In the rows, zero is written as 128.
Rotation paths and how fast each direction turns (deg/step)
Each turn is a multiple of 5 degrees from 10 to 175, or 0.
Each row of a path follows its step; steps can be skipped.
Rotation 1:
step 0: [135 128 127 129 137 123 125 121 125 125 136 130 123 132 128 119 133 128
 123 134 125 136 133 130 133 139 125 128 128 134 136 131 118 120 125 127
 124 106 126 125 126 127 112 131 133 130 132 141 136 118 125 123 123 125
 133 128 143 124]
step 1: [139 131 137 123 132 122 129 122 123 132 132 134 121 134 125 130 120 116
 120 127 121 126 131 135 128 129 118 127 128 129 124 134 124 126 138 126
 128 121 127 123 124 130 121 135 115 135 121 138 115 121 122 134 143 136
 125 122 119 118]
step 2: [128 125 136 127 142 122 132 124 129 128 131 124 121 135 131 124 129 119
 116 128 125 116 121 119 122 132 135 127 131 135 138 128 123 128 129 133
 119 123 131 110 122 133 117 130 133 130 131 121 141 130 122 132 138 122
 136 126 119 135]
step 3: [148 127 135 132 132 124 117 119 126 126 130 129 119 129 126 118 133 133
 122 139 125 131 127 130 132 139 134 126 136 131 119 139 127 116 137 122
 115 121 129 133 140 131 120 132 128 134 134 131 137 126 125 128 136 125
 123 130 134 123]
step 4: [139 128 138 133 143 118 130 125 132 137 135 139 127 142 128 136 118 135
 125 128 132 132 128 129 126 138 129 131 131 124 127 121 135 131 134 136
 130 118 121 124 121 131 117 129 115 122 120 132 128 127 118 137 133 125
 124 119 125 123]
step 5: [139 123 133 120 136 124 121 120 131 134 129 135 129 130 118 127 125 117
 129 134 124 120 122 131 126 124 128 120 132 132 144 133 119 123 128 135
 117 122 140 115 135 128 131 126 120 123 129 120 140 124 117 133 132 128
 131 127 133 134]
step 6: [136 127 131 130 134 128 124 117 137 125 128 134 123 137 130 114 127 133
 127 133 119 130 118 134 127 143 131 133 139 133 117 131 120 129 138 128
 118 114 133 130 136 129 132 128 126 124 123 138 126 130 133 125 131 120
 138 122 117 130]
step 7: [124 130 123 130 128 110 118 123 130 133 135 145 126 139 132 138 119 132
 120 138 126 124 129 127 123 132 125 131 130 125 129 126 127 110 131 128
 130 128 128 123 131 129 118 134 126 127 122 130 131 127 121 143 133 116
 133 121 132 127]
step 8: [140 129 133 122 133 116 121 137 128 132 135 130 126 137 124 119 123 130
 116 138 120 125 121 132 132 127 126 122 131 136 142 128 119 135 128 134
 124 115 126 124 137 124 133 122 134 120 127 135 133 116 121 137 128 130
 124 137 124 132]
step 9: [131 121 132 127 132 121 125 118 130 133 134 136 127 135 129 124 132 123
 128 136 118 133 137 132 128 133 126 137 126 139 122 145 115 129 140 126
 129 109 131 124 120 130 119 134 132 124 121 130 125 128 126 123 122 125
 139 123 128 131]
Directions:
[130 129 129 127 129 126 127 130 127 129 130 132 128 130 131 130 131 129
 128 124 132 124 129 131 129 126 129 128 128 130 130 128 128 127 124 128
 128 129 128 129 128 130 129 129 126 130 126 128 126 127 130 129 130 128
 128 126 127 129]  120
[125 126 132 123 130 130 125 127 126 128 127 128 130 130 127 126 127 127
 126 126 126 125 129 130 128 128 128 127 127 128 127 132 129 130 127 130
 128 128 128 128 127 126 128 128 126 128 128 128 126 131 127 127 127 130
 129 127 128 131]  95
[127 126 127 127 127 130 129 125 127 128 127 129 128 126 129 127 128 125
 130 125 129 130 126 127 127 127 126 130 129 129 128 127 125 128 129 128
 128 128 129 123 130 129 128 132 125 127 127 128 127 125 131 127 130 130
 129 128 126 130]  85
Rotation 2:
step 0: [123 132 121 123 133 116 126 125 137 117 123 140 122 119 128 122 129 134
 121 122 124 132 126 129 129 122 126 140 123 130 127 120 124 129 130 122
 124 113 125 119 120 119 137 131 130 121 138 128 132 130 129 126 123 118
 130 129 117 129]
step 1: [124 127 126 124 126 106 121 125 119 121 129 130 134 129 129 135 123 130
 122 122 126 126 124 132 133 135 126 131 133 125 122 128 129 134 124 131
 124 121 128 127 139 126 130 140 133 112 123 138 138 128 124 122 121 126
 140 121 122 132]
step 2: [128 124 125 125 134 123 123 123 126 120 129 124 132 134 126 138 132 140
 126 132 122 121 133 121 130 136 123 121 131 118 128 134 132 133 133 122
 133 123 132 118 117 138 123 139 140 128 132 130 139 126 134 121 127 127
 135 130 120 139]
step 3: [123 126 119 121 137 123 118 131 135 118 124 122 126 130 132 120 131 125
 134 123 117 131 129 123 127 122 121 136 122 126 124 142 134 132 137 123
 132 130 127 132 116 130 123 136 129 114 137 131 126 131 136 125 122 134
 136 136 129 127]
step 4: [125 127 124 116 123 118 127 128 129 126 126 124 135 122 131 117 124 132
 119 121 114 131 129 130 126 134 133 140 124 124 128 130 134 126 127 121
 132 125 133 127 130 124 134 133 128 124 138 122 127 134 142 133 115 124
 133 116 135 140]
step 5: [125 136 125 122 133 124 137 128 125 112 128 134 130 130 120 132 122 132
 130 128 125 127 135 139 139 138 125 135 132 129 129 140 130 136 120 119
 134 125 134 120 128 133 136 120 129 120 129 127 138 123 133 127 120 123
 138 121 132 129]
step 6: [127 123 116 122 132 115 132 125 127 123 129 126 123 127 125 137 128 123
 129 116 126 128 138 133 142 127 112 130 126 121 135 132 130 129 128 124
 133 136 131 122 123 133 128 135 130 120 123 126 133 127 136 135 141 137
 128 123 122 139]
step 7: [137 123 119 127 127 127 122 127 119 120 119 122 133 120 122 132 134 120
 120 120 116 124 130 118 135 126 128 137 126 126 129 134 135 129 138 116
 130 135 127 134 127 121 128 121 133 130 135 131 135 128 144 130 134 128
 134 127 118 127]
step 8: [122 124 126 128 131 122 120 129 127 121 131 128 128 133 129 125 124 121
 126 127 126 135 136 132 131 137 141 145 128 128 135 122 134 128 134 120
 130 124 136 127 126 121 134 121 129 120 139 129 131 129 141 113 139 127
 132 127 134 133]
step 9: [128 133 126 120 127 127 132 129 127 120 137 115 130 136 136 127 123 127
 130 123 131 126 133 129 129 130 120 132 119 133 128 125 135 134 122 128
 127 119 136 131 131 127 135 127 128 118 124 129 149 133 140 131 140 116
 135 125 132 134]
Directions:
[127 126 127 127 130 124 126 128 128 130 129 127 126 130 130 127 126 126
 130 126 128 131 128 131 129 129 128 127 129 126 128 128 129 126 128 131
 128 129 128 130 130 127 128 129 126 123 126 128 125 129 126 127 130 132
 129 126 129 128]  145
Rotation 3:
step 0: [115 126 128 135 120 131 119 129 127 140 126 133 127 126 143 128 130 131
 136 132 127 128 131 118 136 126 118 133 130 131 126 128 127 116 126 127
 138 126 139 132 123 122 128 130 120 120 126 122 127 137 123 131 128 140
 127 119 134 132]
step 1: [126 129 126 119 133 131 128 137 126 127 127 126 123 124 139 126 137 133
 131 130 133 135 128 133 124 123 137 129 129 124 130 135 134 121 123 131
 118 132 120 120 126 129 123 128 131 125 120 120 115 125 122 126 119 137
 126 137 139 142]
step 2: [123 120 130 132 141 126 134 129 124 119 128 131 132 126 131 138 129 122
 122 120 124 134 133 127 135 127 130 136 141 135 123 127 130 122 127 132
 126 134 128 134 143 135 130 125 125 127 127 136 125 114 132 131 133 135
 142 125 126 136]
step 3: [129 123 127 138 127 124 116 125 132 124 132 123 125 130 129 127 128 130
 126 128 125 128 117 127 140 134 130 131 124 119 127 122 117 127 138 142
 123 120 131 132 130 126 115 126 140 139 126 128 120 128 130 115 130 133
 138 126 127 127]
step 4: [130 124 121 126 128 136 127 135 128 131 122 130 131 132 128 124 129 123
 123 128 114 129 126 126 136 114 129 132 128 127 130 129 129 108 130 133
 133 122 137 131 122 130 129 128 124 128 118 120 136 142 136 122 135 120
 122 134 121 135]
step 5: [130 137 121 127 127 121 131 140 125 122 123 144 136 127 135 139 130 135
 132 134 123 130 131 121 128 130 126 124 121 117 126 134 126 123 132 129
 134 141 125 117 123 133 128 135 127 134 135 120 115 123 132 130 131 130
 123 130 126 136]
step 6: [129 116 118 126 134 134 126 140 125 121 137 126 125 126 121 134 123 124
 127 126 123 140 123 117 129 132 126 121 131 127 142 127 125 125 127 116
 120 125 128 132 136 135 137 132 124 131 133 126 127 121 120 132 131 139
 131 133 135 124]
step 7: [122 120 126 135 128 124 129 143 131 121 127 119 135 127 125 120 132 122
 125 137 131 124 125 124 132 131 126 117 119 134 121 111 127 135 132 141
 129 134 133 126 137 127 125 136 127 121 116 130 127 131 127 123 127 132
 133 129 130 122]
step 8: [138 126 121 125 127 134 130 122 131 126 121 119 124 136 137 128 130 127
 131 127 121 131 137 128 135 121 126 126 125 127 137 133 129 137 125 134
 134 124 132 132 126 136 132 127 130 129 112 133 111 142 129 130 134 135
 126 130 116 123]
step 9: [135 126 124 123 125 131 136 131 122 129 123 140 132 129 137 130 126 122
 129 128 122 129 126 127 131 128 122 130 122 117 133 119 123 123 120 140
 124 129 126 125 119 119 131 124 129 110 146 135 124 129 130 134 125 133
 132 133 124 130]
Directions:
[125 127 129 126 129 129 130 129 129 129 129 130 130 130 126 127 127 128
 129 128 127 130 128 131 126 127 129 128 129 128 126 128 131 128 127 133
 127 132 128 124 128 129 129 129 129 127 125 128 131 128 129 126 132 127
 128 128 129 126]  130
[129 127 129 129 127 127 128 130 125 125 130 130 131 130 129 130 127 126
 129 124 126 127 127 127 124 129 128 129 129 125 129 128 129 130 128 126
 125 128 129 130 130 126 128 127 126 129 127 131 127 125 130 126 127 127
 129 128 131 127]  95
